rotation ticks, each row followed by its count of ticks
The counts run from 0 to 711.
[ 11  11  17  20   4  11   0   2   3   7  -7  13   0 -16  -6 -12   7   4
  -8   7 -22  -7 -12   5  12  -4   1  -6  -7  -8   5   5   7  -4   0   2
   5  -6   1  17   1  10  -6  -4   0 -10   0   0  -5  -5  -3] -> 468
[ 12   6  -3  -6  15 -18  -9 -18 -15  -3   1   5 -10  -3   6  -2  -8   0
  13  -9 -11   9  -3  -1   2   9  -2 -11   3  -7  -3  -5   3   4  -3   7
  -2  -6   2   8  11  18   0 -17  -7  -3  11   9   6  12   2] -> 22
[  6   7  -1  -2 -20   6   1   9  13   7  -4   1   2 -14   2  -1  -5  25
  -3   9  -8   9  -5  -4   1   1   8  10   4  -8  -2  -2  -1   9 -12   1
  -5  -7   4  -2   6  20  -3  -3  -2 -18   4 -15  -8  -2  -5] -> 521
[ 11   8  -4   1  10   4 -10  -9  -2   5  -7  11  -3   5  12   3   6   7
  13   8  -1 -11  -4  -6   0  10   8   3 -12   7   4  -4  -4 -15   2  -8
   0  -2  -1  26  -7   0 -17  -5 -20   8  -3  11   6  -4   1] -> 621
[-15  12  11   2   2   0  -8   1   7  17 -17  -1   8  10  15  -4  -9   8
  -9   7  15   7 -15  -7   4   6   3   1   0  -2   1   7   1 -12  -5  -1
   3 -14  10   7   4  -9  -1  -4   2   8  12   2 -16   0 -10] -> 576
[  3   4  -1   0 -11   9 -15   1  -6  10 -14   5  11   7   8  -9  -6   1
   7  11   7  -2 -16 -10  -6   7   8   6 -16   0  -2  -7  10 -15  -7   1
   3  -5   2  10   1   0  -1  -1  -3  25   8   7  -5 -14  -6] -> 599
[ 15  -6  -4   5   2  -6   0  16  -7   3  10   4  -1  -6 -16 -14   5  10
   7   8 -23   0 -14  -7  -2 -11  -2   3   2 -12   6  -8 -10   3  -5  -1
   8  -7   0   7   5  17  -4  -7  -4 -13   6 -14  -1  -7  -3] -> 487
[-24  -8 -15  -3 -11   0  -4  10 -15   2  -4  -1   0   3   4  -4  -3   4
   6  10  11   4   3 -11   2  19   5  13   5  -4   5  12  -9  -1   2   4
  -2  -2   3  -6   4  10   5 -18   5  -1   0  -5   5  -2 -17] -> 562
[ 25   9  -3  10  -4   2  -5  -9  -7  -6   2  -3 -14   3   2   2   1  12
   0 -14 -28   4   5   3  11   4  -4   4  -5  -8  12  12  -4  -4  -4   1
  -3  -1  13  -3  10  16  -7 -11   0  -7   8  -2   0  -6  -7] -> 672
[  0  -2  -1  -5 -13  -9 -13   1   2   4  -5   6  15  -1  13   8 -20  10
  -1   9   4  14 -14  -6   3  14   1  16   2   4  13  -9  -6  -9 -13   4
  -5  -4   0  -5   2 -11 -13   6   7  -2   2   6  -2 -10   1] -> 371
[ -3  -3 -10  -6  -3 -12  -6  10 -10   4 -16  -4  -7  -6   6  -9   4  12
  -6  12   9   3   6 -12  -4   7  -5   7  23  -2  -6   4  -9   9  -5   4
  -1  -5   0   3  11   5   9 -12 -11 -20   4  -4   1   4 -17] -> 539
[-14   5  11   5  16  -5 -18  -5  -2   0  -9   1   6   0  13  -6   7  17
  12   9  -9   4 -10  -9   9   2  11   3   4 -11   2  12  10  -2   2   4
  -7   2  15   8   2   4   7 -14  10   6   4   9  -4   0  -6] -> 208
[-18  12   0  -1  -5  -8  -8  17 -19   0   2  -1 -11  -3  -2  -9  -6   1
  11  -2  -7   4 -15   2  -8   4  -8  -1  18 -11  17   1   8  15  -7  -4
  -1  -3  -9  -2   3  16   3   7   1   0   9   0  -2   0   4] -> 710
[ -2   1   7   4  -4   4   9  10   8   8   7  -3 -15   1  -1   8   2   9
  -4   5 -14  -1   1   8   9   4 -12   7   5 -13   5   8 -14 -10  -9 -16
  -5 -16   5  -4  -6   5 -14   9  -6 -10   6 -12 -19  -2  -2] -> 295
[-12  -6  -4   3  -4 -10   8  12  -9   0   0   3  -9   1   1  -2  -4   3
  -6   3  -3  -5   0   3  -1   9 -10 -15  26 -14  15   8  -6  -6  -7  -9
   1 -22   3  -6  -7  -8   4   7   1 -10  -5  -5 -14   1  -8] -> 324
[  9   6  -7  -2  11   0  -8  -6  -5   5  -7  15  -5   9  11   1   4   5
  17   8  -3 -14  -4  -3  -2  10  10  -1 -10   7   4 -11   4 -12  -4  -9
  -1  -7  -7  26  -6  -2 -12  -6 -18  13  -2   9   2  -4   1] -> 622
[ -7 -14   5  -2   2  -1  12   0  -5  -2  16   4 -15  -3  -3  -3  -5  -8
  12  11 -15   0   2  11   4  12 -14   1  -3 -21  -2  -5  -3  -9  -9  -6
  -5  -7   2  -9  -6  21  -6  -4  -8   3   7  -9 -11   0   6] -> 271
[-15  10  11   4  -1   0  -8   4   4  14 -19   0  11   2  12  -6  -5  11
  -7  11  11   5 -14 -12   8   7   3  10   2  -3  -4  11   2 -11  -4   2
   4  -9   7   6   8  -5   3  -7   4   7  12   1 -17   0 -12] -> 575
[ 18  -2   3   8  10  -1  -9 -13  -2   1  -4   9   4   5   9   2   4   6
   2  11  -3  -5  -3  -6   9  12  -1   9 -15   6   3  -2 -13 -24   2  -5
   4  -4  11  19  -3  -5 -18 -10 -11   1  -4  10   4  -6  -2] -> 619
[  2  10  -4  -1 -27   1 -13  11  -6  -3 -10   2  -4   9  12  -3 -17  11
   2   1   7   3  -9  -1 -11   6   2  -6  14  -3  27  -2   2   0 -10  -7
  -1  -9   2  -4   1   1  -1  10   0  11  -8   1  -2 -10  -2] -> 342
[  5  -5 -11  -8  -6  -1   2  18   1   7   2   9  -4 -11  -4 -14   2   7
  -5  17  -5   0  -3   2   2   0  -1   6   9  -4  13  -7  -7   5  -5  -6
 -10   2  -2   3   1   2 -12 -11  -4 -35  -2  -6   0  -3 -10] -> 510
[  3  -5  11   8  20  -5   0   7  -9   0  -3  10  -9   3 -12 -16   8   1
   7   5 -25  -7  -6   0   1  -7  -3 -19   0 -17   5   1   7  -3  -5  -1
   4 -12   1  17  -2  10   5 -12   1   3  -1  -3  -3   0  -7] -> 464
[ 11   6   2  -4   0  12 -10   0 -12   3  -3  10  -7  -6   3  -7  16  -2
   0  20  -8  -7  -3  13  -3  11  -4   7 -15  -1  -1  -7  -4 -10  -2  -9
  -8   5   2  17 -14  11 -14 -12 -11 -10  -2  13   7  -2   0] -> 255
[ -8   1  13   2   5   1 -16  -4 -13  -5  -3   6   0  -8   7  -8   2   2
  15  20 -11   0 -10   5  -7   6  -1  -1  -6 -15  -8  -9  17  -1  -7   1
  -5  -1   1   3  -9  21   8  -2  -2  18   2   7  -2  -3  10] -> 237
[ 11  16  -5  -1  -9  -8  -8  -3  -4   7 -17  12  11   0  12   0 -16  12
  -8   0  14   2 -13  -7  -5  16   9  -2   4  12  10  -4   0   1  -6   3
   4 -12  -3  14  10  -5  -6  -7  -6  -9  -2  12   5   0  -3] -> 363
[ -5  -1   0   3 -16  12   4  22   4  10  -4  12   0  -6  -5  -8  -8  -1
  -4  16   4  -6  -8   3   1   8  -3   9  -1   0  19  -1  -9  -6  -6  -7
   1  -2 -12   5  -4   3 -22  10  -4  -7 -10  -5   5 -14  -2] -> 114
[  3   8  15   3 -10   9   7  10   3   4 -16  15   0   6  -5  -9  -7  -3
 -16  11   5  -7  -5  10  -7   7  -4 -19  -5  -2  10  -3   1  -7 -10  -5
   4 -19  -4  14   1   6  -7  -4  -4  -3 -10  -2  -2  -3  -3] -> 105
[  6  -3  -2   1  -5  11  14   2  -6   9   7   3  -8 -15  -6 -12  -4 -11
   4  10 -11  -3  -1   4  13  10 -10  12 -12 -14  -6   5  -5 -11  -2  -4
   1   3   2  -1   2  20  -9  -9 -11 -13  15  -6 -11  -1  -4] -> 274
[  0   3  10   2   3   0  11   3  13   5   5  11  -7  -4  -2 -16 -15   8
   2  11  -7   1  -9   9  12  -5   1  -7   7 -18  19  -7   8   6  -5  -5
  -2  -4   1   0  11  13  -7  -9  -5 -17   1 -11 -14   3   0] -> 499
[-11   3  -9   6  16  -6 -23  -8 -19   0   6   3  -5   5   8  -1  12  -1
   9   5  -3   1  -8   2 -10  13   3   2  -9   5   6   1  -7  -2   8   0
  -2  -4   5   5 -14  17  -9  -7  -5   0   4  14  15  -6   8] -> 225
[  1  13  11   4  -5  11  -3   8 -10   9 -13   1  -4  -8  -7   0  11  -4
 -17   2 -13  -2  -4  10  -7   9 -11  -5  -5  -1 -10  18 -10 -12  -5  -1
  -4 -13   1  10 -10  14  -8  -6   5 -13   3   9   6   2  -5] -> 72
[  5  -2 -13   1   4   0  -6  14  -9   5   9   7 -16   5  -8 -14   1  -7
   2   5 -12  -4 -11   9 -11  -5  -3 -11  -4  -4  21 -13  -4   2  -3  -7
   0  -8  -5   3 -11  12 -17   5  -8 -11   1  -3   7 -13   1] -> 482
[  3  -1  -6 -12   3 -13  -4 -12  -8  -1 -17  12   8  -5   8  -4 -19  -1
  11   0   7   4   0 -10  -6  22   3 -12   0  -1  -8  -6  10  -4 -10  13
  -1  -6  -3   9  11   7   5 -18  -2   6   1  10   8   4  -4] -> 387
[-15   0   9   7   9  -6  -7  -5  -1   3  -8   1   6   0  10  -6  -9   7
  23  12   3  -3 -11 -14   1  10   4   4   3  -9  -6   4   4 -13   1  -1
  11  -6   1   8  -4   6   3   8 -10  28   2   1  -7  -4   5] -> 603
[  1  -2  -8  -6  10  -7 -15  -7  -4   9 -10  -1   1  -6   8   9   1   0
   3  -4  -9   7   2  -8 -11  20  -4  -3 -12   5 -18   3  -9 -17 -11   9
  -5 -11  -1   3 -11   5 -11   2  -1   2   8  13  13  -7   0] -> 407
[ -2   3  -2  19   2  14 -13   0 -13   5  -6   6 -15  -3  -1  -5   2 -14
   3  -1 -17  -2  -6   6   1   7  -6   5  -9  -2   6   4   9  -1   2   8
   3  -1 -17   5  -6  16 -11  15  -6  12   7   0   6 -22   1] -> 450
[ -2   8  -7 -14  -1  -6  -5  -8   1   4 -12   6   4  -8  13  -4 -16   3
  17  -5   8   1   0 -12  -7  22   7 -14  -5  -1  -4   4   2 -10  -8   3
   0   2   7   7   8  12  -5 -11  -2   2   0  17  17   8  -1] -> 385
[ 10   1  -1  -3  -4  -7   8  11  12   4 -12   3  -3   5  -6 -13 -13  10
   8   0   5  -6  -2 -14 -13   1   0 -20   0  -7   5  -6  -4  -7 -13  -1
  14 -16   1   9   8  16  -3  -2 -16   4  -1  -8   2   0  -6] -> 128
[ -9   1  12   6   7   1 -10  -6 -14  -2  -1   9   3 -15   4 -11   1   1
  14  20 -12   0 -16   2   1   7   0   7  -4 -15 -12  -6  17   0  -5   5
  -1  -3  -1   5  -4  19   9  -5  -2  17   5   2  -8  -4   9] -> 238
[ -3   3  -5   3  -2 -19  -2  -2  -7   0 -11   1   7 -12   6 -10 -13   9
   3   0  10  -2  -9 -16  -8  16  -2 -12  22   0   3  11 -12  -7  -3   4
  15 -14  10  -2   0   5   6   1  -6 -11  -5  11   7   6   1] -> 355
[-24   5   3  11  27 -14 -10 -12  -9   7   3   8  -1   2  15  -2  -2  -1
   2   7  -1   3 -17   2   3  10   6  -1   2  -1   0  -2  13   4   5   7
  -2 -17  -4   6  -5   3   0  -6  -1   2  12   4  -8  -2   8] -> 216
[ -5  -7 -17   1  15 -16 -15  -1   2   2 -15  -6 -13   0  18  -7  -3   9
   8  -4   7   3  12 -15  -1  10  -3  -5  19  -2   6   8  -3  -3   1   6
   0   1   3  -4   0   0   0   1 -11  -8   0   6  11  -5 -13] -> 172
[  7  -4 -11  -4   6 -19 -17 -11 -12   3   9   3  -4 -10   9   4 -12   0
  10  -4 -15  14 -11  -3  -6  10  -4   0   5  -6  -2 -15   4  -1  -7   8
  -3  -8  -2  -7  -8   6  -5  11  -4  -1  16   7  -3 -10  11] -> 11
[ -3   2 -15 -14  -4  -3  -4  10  -1   8 -12  -2 -15   6   9 -16 -11  -3
  -6   5  16   5   7   2  -6   6  -8  -8   8  -5  13  -3  -4   2  -5  -4
  -8   0   7 -10   7   7  -4 -11  -9 -18   8   0   4   1 -15] -> 535
[-18   4  -1  -4  -7 -11  -5  19 -22  -1   4   1  -7  -4  -6 -11  -7  -2
   8   3  -6   8 -15   3  -6   2  -9   0  16 -15  19  -1   7  12  -9  -2
  -1  -3  -6  -4   3  10   5   3   8  -3  10  -3  -8   1   1] -> 711
[ 18  -8   6   2  18  -9  -1 -13  -5  -9  -1   8 -14   8   9   1   3  11
  15   6 -20  -5   8   2  16   3  -5   0   3 -10  10  -1   2 -11  -3  -4
  -6   1   3  13  10  -1  -5 -14 -10   2  -2   2  -6   2  -5] -> 648
